(in the rows, 100 means zero)
Each run below is a few steps of one of 8 hidden systems, one row a step.
trace 1, Y, 11 rows:
83 84 134 64 127 87 62 100 119 105 94 84 110 115 78 134 108 74

88 113 109 87 65 105 71 114 78 64 100 85 104 121 101 78 146 105

157 96 80 116 116 91 123 98 90 90 112 101 91 111 126 115 144 82

109 97 96 112 113 125 64 103 124 107 117 72 115 114 106 126 77 53

102 131 111 43 85 131 94 90 106 80 93 90 130 132 92 95 103 101

127 83 126 60 103 66 129 106 91 79 108 76 74 99 96 102 126 74

92 99 118 133 115 91 55 87 80 89 118 98 96 115 84 119 124 59

109 112 83 105 92 134 91 116 116 92 70 92 127 142 113 110 145 106

151 100 94 78 78 106 115 118 110 104 143 62 112 94 118 96 103 82

116 100 110 63 132 95 66 62 98 88 121 109 103 108 89 129 85 68

67 101 115 74 93 108 88 111 104 57 59 76 85 131 98 99 118 76
trace 2, F:
121 82 63 95 108 123 74 109 94 86 88 126 106 105 141 126 127 129

132 103 70 120 102 108 131 99 110 86 107 73 66 85 131 91 66 89

89 124 102 90 114 99 112 68 118 102 85 112 105 120 69 91 77 38

67 89 144 60 84 114 105 137 103 103 87 82 110 115 77 113 109 98

105 109 120 115 98 77 85 100 56 86 138 85 98 93 93 106 141 133

133 72 77 139 117 77 78 91 116 116 84 124 100 108 131 110 127 111

108 99 61 112 74 147 90 119 118 102 111 95 102 95 128 89 62 76

106 139 88 49 121 117 135 81 113 80 106 90 97 99 76 101 87 78

74 71 150 71 107 60 103 102 101 95 79 80 83 105 86 104 92 79

77 101 126 137 84 108 73 105 52 91 106 118 109 123 95 110 131 102

141 108 78 137 103 110 112 116 121 117 105 93 104 105 115 114 143 144
trace 3, G (11 x 18):
120 95 85 85 78 117 129 137 70 71 127 80 80 89 120 100 120 85

128 128 99 122 150 95 112 54 100 102 109 102 110 118 91 133 87 85

85 70 125 84 79 103 60 116 140 114 68 77 110 123 111 98 82 91

110 120 110 68 71 112 109 114 69 77 126 110 103 106 82 85 147 92

117 105 98 122 159 72 109 81 113 94 96 83 76 96 93 135 124 115

86 78 93 118 85 113 40 113 100 102 103 74 124 108 135 103 75 88

136 109 90 62 83 130 134 105 92 88 95 130 119 128 111 99 125 95

124 105 130 99 130 77 119 88 123 102 120 61 66 93 74 123 93 86

68 100 104 103 97 94 26 82 93 92 93 102 128 117 95 94 101 77

106 84 91 80 89 118 131 139 94 79 72 103 91 115 121 107 149 115

138 120 108 128 120 97 117 90 85 105 150 64 99 94 99 123 91 100
trace 4, X (11 x 18):
93 131 97 101 73 115 45 83 107 96 105 111 131 125 85 73 123 97

105 71 83 62 109 76 135 129 95 94 72 95 103 90 130 102 133 113

118 112 107 107 121 105 97 86 76 94 157 75 90 82 95 125 68 74

100 113 101 113 102 126 74 82 133 90 52 116 101 149 97 108 110 97

93 81 117 86 57 88 132 145 94 99 101 71 94 94 107 72 114 91

123 121 100 103 132 85 94 75 89 117 149 119 116 89 66 119 123 94

71 86 89 89 122 110 56 108 126 83 61 70 102 107 119 123 98 116

123 104 105 94 58 105 119 101 55 73 115 95 105 117 131 73 97 86

138 93 97 111 133 99 130 99 132 128 105 121 83 102 80 132 120 84

53 106 110 90 86 110 52 117 121 99 105 59 103 97 76 90 82 79

104 121 103 75 91 89 116 82 63 75 89 120 128 124 106 81 145 115
trace 5, H (11 x 18):
85 101 90 143 123 110 74 105 90 66 98 90 53 96 102 127 116 98

108 115 67 136 79 111 101 116 112 103 88 70 131 114 130 76 124 119

131 84 109 75 90 90 137 115 111 146 121 106 144 95 102 98 94 90

97 99 129 62 119 114 76 80 100 104 131 116 91 94 68 129 67 82

79 112 112 88 98 97 68 86 95 43 74 81 62 117 102 94 110 108

110 97 83 147 92 76 133 118 78 87 90 83 93 105 124 85 141 90

112 104 86 129 113 124 113 118 115 152 118 105 144 101 94 124 101 102

97 100 122 43 82 112 68 97 120 116 115 94 129 100 90 101 68 124

115 90 119 58 97 74 94 75 72 59 104 111 70 100 103 92 107 78

97 102 85 146 133 101 106 103 101 72 86 87 57 106 98 122 120 67

81 123 87 142 82 124 104 125 111 117 94 64 138 112 106 87 103 113
trace 6, H, 11 rows:
93 106 93 32 99 93 85 96 100 71 113 102 89 87 80 85 113 63

82 106 94 97 147 85 123 91 73 61 78 70 81 105 106 126 102 74

97 105 118 162 96 117 103 104 84 104 83 76 120 134 122 110 90 109

133 99 123 104 57 119 102 123 114 135 118 113 120 117 92 93 121 133

115 95 102 55 107 84 80 100 116 113 147 107 90 69 69 108 119 99

77 96 77 71 132 89 61 86 95 65 95 81 96 96 109 112 99 60

101 102 94 112 100 114 131 109 82 68 64 67 100 129 140 103 87 80

131 116 132 141 86 109 141 102 96 126 118 93 113 123 91 103 97 113

99 101 134 93 88 99 63 107 128 138 125 114 113 100 56 104 122 116

79 83 87 44 98 91 60 117 84 74 113 95 96 76 99 100 126 98

118 98 63 96 138 92 113 90 76 62 92 80 97 98 142 121 103 82
trace 7, G:
117 73 142 64 107 86 106 116 82 90 105 85 90 108 105 135 125 128

137 108 106 125 101 102 52 71 88 75 127 103 74 112 107 113 112 110

126 91 58 112 101 110 83 107 141 93 77 94 98 118 127 97 123 67

105 107 96 69 103 121 122 131 101 99 123 59 126 102 96 115 103 49

98 112 135 58 135 90 97 68 86 85 94 90 127 129 85 131 99 104

107 71 144 103 84 80 62 102 98 80 80 84 76 125 118 104 116 115

132 111 81 130 83 117 77 109 92 86 127 113 90 114 103 100 155 85

124 109 62 101 140 113 106 109 141 108 101 69 113 99 106 130 113 88

97 94 112 51 101 100 81 101 94 95 111 59 139 105 115 109 71 74

117 91 140 57 102 93 107 80 76 71 82 124 93 135 99 114 116 88

115 100 129 141 102 98 83 101 113 80 102 75 52 119 87 117 126 95
trace 8, X (11 x 18):
100 54 70 90 100 82 96 105 99 107 66 151 103 96 133 94 110 79

85 110 76 87 103 135 127 121 89 85 131 91 67 64 91 109 73 82

101 152 105 111 118 103 115 53 125 101 80 95 116 129 75 90 85 109

66 58 145 98 84 71 105 120 92 118 68 100 109 112 108 95 89 108

110 104 108 114 85 110 82 101 68 104 152 137 81 77 83 104 117 129

111 104 48 116 120 96 82 87 145 103 78 92 97 85 121 99 100 128

81 86 87 83 81 99 112 105 72 96 93 94 127 97 131 74 52 54

109 113 115 82 116 131 141 87 92 100 101 149 80 112 71 129 96 98

82 112 126 122 97 87 93 100 140 106 88 57 70 97 78 90 87 130

85 96 106 122 74 66 73 83 65 110 102 124 136 106 105 64 116 97

101 74 67 92 123 118 115 132 88 112 100 131 95 70 117 137 112 131
trace 9, Z:
86 96 93 139 99 81 124 106 82 128 118 145 88 72 75 89 117 102

86 105 51 130 103 110 85 113 126 129 95 94 126 74 114 91 94 136

101 92 91 63 70 108 93 95 89 99 97 97 120 93 139 76 48 121

107 87 124 80 123 103 129 69 95 105 85 143 79 104 93 119 49 94

64 113 120 146 96 105 90 90 121 106 82 108 60 100 64 90 88 109

62 119 89 111 66 88 101 105 85 110 92 120 131 95 86 52 122 118

100 71 88 95 107 80 133 122 92 142 98 109 136 71 124 106 88 131

112 87 96 113 108 108 66 79 101 108 120 109 87 79 123 116 42 131

104 110 103 82 75 118 89 68 121 85 71 143 72 120 96 72 77 103

68 102 110 110 86 96 155 115 99 112 81 110 77 88 75 75 85 78

47 119 92 134 123 95 95 96 83 123 103 97 140 84 83 103 90 124
trace 10, T, 11 rows:
117 82 105 134 124 91 98 71 109 116 69 131 109 137 115 117 91 69

92 104 117 88 59 141 88 134 145 115 101 87 91 111 75 89 99 100

105 129 92 78 113 81 110 92 73 89 144 105 102 76 68 95 144 97

82 55 97 98 132 58 86 101 99 103 66 94 94 85 132 119 90 109

99 111 106 113 64 149 78 104 79 81 102 89 108 125 127 97 66 100

150 127 88 96 109 108 152 92 121 109 104 110 107 119 88 103 137 97

80 76 110 110 107 63 84 108 132 129 114 82 82 72 77 90 86 62

62 106 106 65 97 123 54 95 65 72 96 127 112 110 92 108 106 104

123 102 102 92 103 96 147 114 92 84 82 67 92 103 130 107 117 151

130 94 100 160 99 82 88 79 94 117 122 96 106 107 116 92 80 63

91 96 85 66 96 137 76 110 141 119 80 139 115 114 84 108 108 82
trace 11, F:
106 132 100 88 131 101 152 78 91 99 81 96 140 129 97 115 108 98

119 74 156 95 80 84 92 105 111 127 113 75 106 112 100 104 70 108

106 116 105 100 84 120 45 83 87 83 125 138 87 110 77 98 129 101

104 79 62 95 108 99 117 139 128 93 79 94 70 80 116 107 142 113

85 110 73 129 113 83 112 94 74 100 117 71 118 82 119 90 66 57

112 113 121 71 121 119 109 72 109 103 72 115 136 144 98 125 82 97

115 90 147 83 59 106 91 119 104 96 119 77 67 102 92 94 90 117

97 113 88 117 110 80 79 87 89 87 122 132 78 92 67 95 153 85

81 67 67 117 116 99 104 140 120 116 67 83 115 91 130 119 118 100

112 128 85 108 96 115 107 83 68 89 127 71 135 100 127 92 60 94

140 99 127 58 115 96 114 67 128 100 83 124 92 127 91 115 89 99
trace 12, T:
79 124 75 128 103 120 131 100 67 93 99 104 101 80 113 101 83 150

108 112 97 135 104 84 132 72 102 136 88 116 137 105 113 80 72 117

99 92 117 87 77 116 106 95 119 144 109 142 101 90 80 88 53 97

79 130 94 83 108 116 113 87 96 98 114 132 69 72 59 99 95 131

65 100 89 127 107 63 119 85 82 100 74 111 89 77 106 74 93 140

85 86 105 137 75 114 111 105 68 126 93 134 129 102 124 92 63 121

121 124 96 103 101 137 129 92 117 135 116 128 119 97 88 112 73 137

97 116 92 94 99 73 111 69 125 120 111 115 85 69 74 67 71 111

54 87 97 93 93 93 104 95 73 97 81 152 83 76 93 80 78 102

72 112 101 125 103 126 140 111 72 103 84 110 99 92 104 111 86 152

115 123 107 146 92 88 118 70 100 135 109 109 131 104 98 80 79 135
trace 13, B (11 x 18):
111 99 80 147 108 59 107 73 98 128 92 113 136 104 117 79 99 88

75 77 104 81 78 125 103 139 122 145 105 109 122 82 94 100 70 102

104 137 98 53 96 120 114 79 93 72 107 97 90 94 95 91 80 144

93 81 119 121 121 39 97 65 91 93 72 111 73 97 107 92 97 105

55 89 89 143 73 118 87 129 74 117 112 122 112 89 98 88 87 80

109 132 64 99 101 130 136 110 114 107 92 95 128 100 113 98 108 151

119 83 124 79 103 49 92 78 118 122 109 74 110 87 111 86 70 118

73 87 111 80 87 109 84 85 77 104 101 162 88 90 82 92 73 81

76 113 70 126 106 122 130 114 98 73 68 95 59 88 110 97 102 131

100 118 100 141 96 63 104 79 88 117 112 63 141 99 112 70 93 106

92 74 110 76 91 101 101 111 108 152 100 147 144 99 90 106 93 109
trace 14, Y, 11 rows:
73 95 123 93 136 71 124 112 124 117 84 62 97 87 75 121 103 117

81 93 121 120 62 72 60 96 70 113 113 104 132 101 106 68 104 118

126 73 73 99 107 115 110 112 91 98 84 156 89 98 130 124 125 126

105 108 77 126 99 122 88 115 134 98 119 64 59 75 102 99 67 97

93 137 88 87 106 92 111 51 104 102 85 114 134 115 90 72 69 92

72 66 124 64 106 84 145 134 84 108 77 96 99 90 100 110 91 87

86 110 134 134 94 95 74 95 69 100 136 101 84 92 76 108 111 139

119 85 79 128 100 85 83 91 136 117 61 126 102 115 119 92 130 124

94 92 57 99 70 130 106 136 103 113 124 101 98 70 116 80 77 68

102 134 88 75 145 111 117 64 92 92 114 104 105 87 92 126 69 125

71 72 139 90 97 65 102 94 115 97 55 71 89 111 110 86 70 98
trace 15, B (11 x 18):
103 92 122 75 86 83 116 110 42 81 120 105 117 107 105 93 129 78

127 93 91 137 134 121 112 105 105 116 115 122 71 91 94 151 108 107

104 109 90 110 79 119 41 97 132 91 96 68 109 119 115 87 92 95

118 93 103 58 83 84 139 107 93 94 89 110 116 116 102 76 129 62

100 101 116 102 137 103 122 110 107 108 129 89 66 74 67 141 89 81

82 127 103 113 108 124 40 74 99 76 89 92 116 134 97 112 101 107

120 71 111 97 73 82 122 127 88 96 79 96 109 124 131 90 146 95

133 109 94 110 104 110 114 110 108 124 163 98 86 73 78 114 97 78

90 116 82 74 129 119 57 75 143 89 76 104 109 118 93 117 98 96

89 76 124 68 81 82 112 121 73 67 78 69 94 116 121 90 109 73

122 118 114 135 115 110 136 90 71 109 137 122 90 103 78 124 105 83
trace 16, Z:
135 131 94 146 124 104 113 70 83 87 109 81 114 128 117 116 107 101

129 97 125 94 71 108 74 106 138 123 114 81 125 132 91 89 106 71

96 98 103 44 103 109 104 121 90 92 139 103 85 75 68 113 119 79

90 101 76 98 150 76 102 90 109 67 73 73 78 92 110 123 126 104

105 87 106 133 77 98 74 106 76 80 83 77 112 134 141 91 108 77

141 115 115 92 92 137 126 109 86 113 129 119 124 130 91 120 118 90

121 115 109 87 119 91 102 103 146 108 131 52 82 85 69 113 106 99

75 92 86 68 105 74 48 91 90 69 102 89 99 91 100 85 117 61

99 76 93 91 111 117 127 126 76 76 62 113 94 122 129 127 134 96

134 123 113 155 105 109 124 97 85 95 125 61 96 115 110 116 99 108

124 121 110 85 92 100 63 80 130 116 122 93 138 127 78 89 112 70

Name the system that made each run.
trace 17 (2 x 18):
151 110 92 75 99 100 95 97 137 126 129 81 135 105 99 101 111 100

98 76 95 36 109 90 62 95 94 85 113 99 110 91 108 105 89 63
 -> Y
trace 18 (2 x 18):
119 103 70 73 84 104 141 107 97 85 83 134 88 99 108 76 140 96

95 102 97 103 142 79 132 103 108 112 122 60 90 68 84 120 78 78
 -> X
trace 19 (2 x 18):
93 91 88 93 77 51 87 99 108 97 107 66 101 70 116 51 100 106

83 93 79 82 121 93 124 88 73 120 109 150 126 77 94 102 78 74
 -> B
trace 20, 2 rows:
99 110 68 101 132 121 159 107 91 76 73 103 87 102 115 125 109 100

101 118 125 144 99 95 96 87 100 99 98 43 119 125 110 96 69 95
 -> Z
trace 21 (2 x 18):
112 129 92 159 105 137 137 104 108 100 91 101 82 118 94 113 107 106

98 113 100 112 90 91 94 101 136 144 109 66 151 102 95 80 87 109
 -> G
trace 22 (2 x 18):
95 98 102 76 107 74 143 91 64 71 80 75 111 112 126 88 88 65

109 101 134 147 120 117 127 93 84 111 94 113 93 130 93 138 87 91
 -> H
trace 23 (2 x 18):
111 111 96 113 105 115 106 107 108 126 154 126 78 70 60 110 101 85

64 114 74 90 135 85 71 83 133 101 74 84 123 91 91 103 106 118
 -> Y
trace 24:
128 117 122 101 124 93 110 99 105 84 99 70 93 121 93 131 148 142

123 72 117 111 93 76 39 98 96 110 130 101 102 103 104 106 125 79
 -> B
trace 25:
82 54 113 77 89 78 93 135 116 88 68 80 61 93 112 96 116 94

111 132 87 126 98 98 103 87 60 83 152 99 96 86 83 88 121 77
 -> X
trace 26:
72 127 70 145 95 110 113 86 77 98 88 115 128 111 105 75 91 66

89 100 120 90 85 125 119 123 114 136 90 86 151 116 100 108 84 127
 -> Z
trace 27:
94 118 108 65 129 104 127 78 72 71 92 120 101 120 79 119 106 56

76 101 130 136 120 103 104 107 96 86 74 62 73 111 100 129 91 125
 -> H
trace 28 (2 x 18):
90 97 109 139 107 80 81 67 72 129 98 129 144 109 111 100 81 125

94 66 88 91 83 131 88 129 99 112 89 135 89 84 129 113 77 140
 -> X
trace 29, 2 rows:
131 115 79 61 107 124 131 98 71 62 114 95 91 96 127 117 100 119

117 99 92 147 130 73 127 81 123 98 79 75 76 107 115 98 84 71
 -> T
trace 30:
112 71 88 108 59 123 95 120 100 123 87 123 125 108 145 83 74 109

128 121 101 71 86 122 148 99 113 111 126 126 85 90 70 92 93 92
 -> G
trace 31, 2 rows:
118 82 130 104 106 79 107 94 112 128 74 86 138 121 124 112 96 146

126 72 126 102 64 109 68 107 86 118 143 129 84 93 99 98 84 85
 -> H
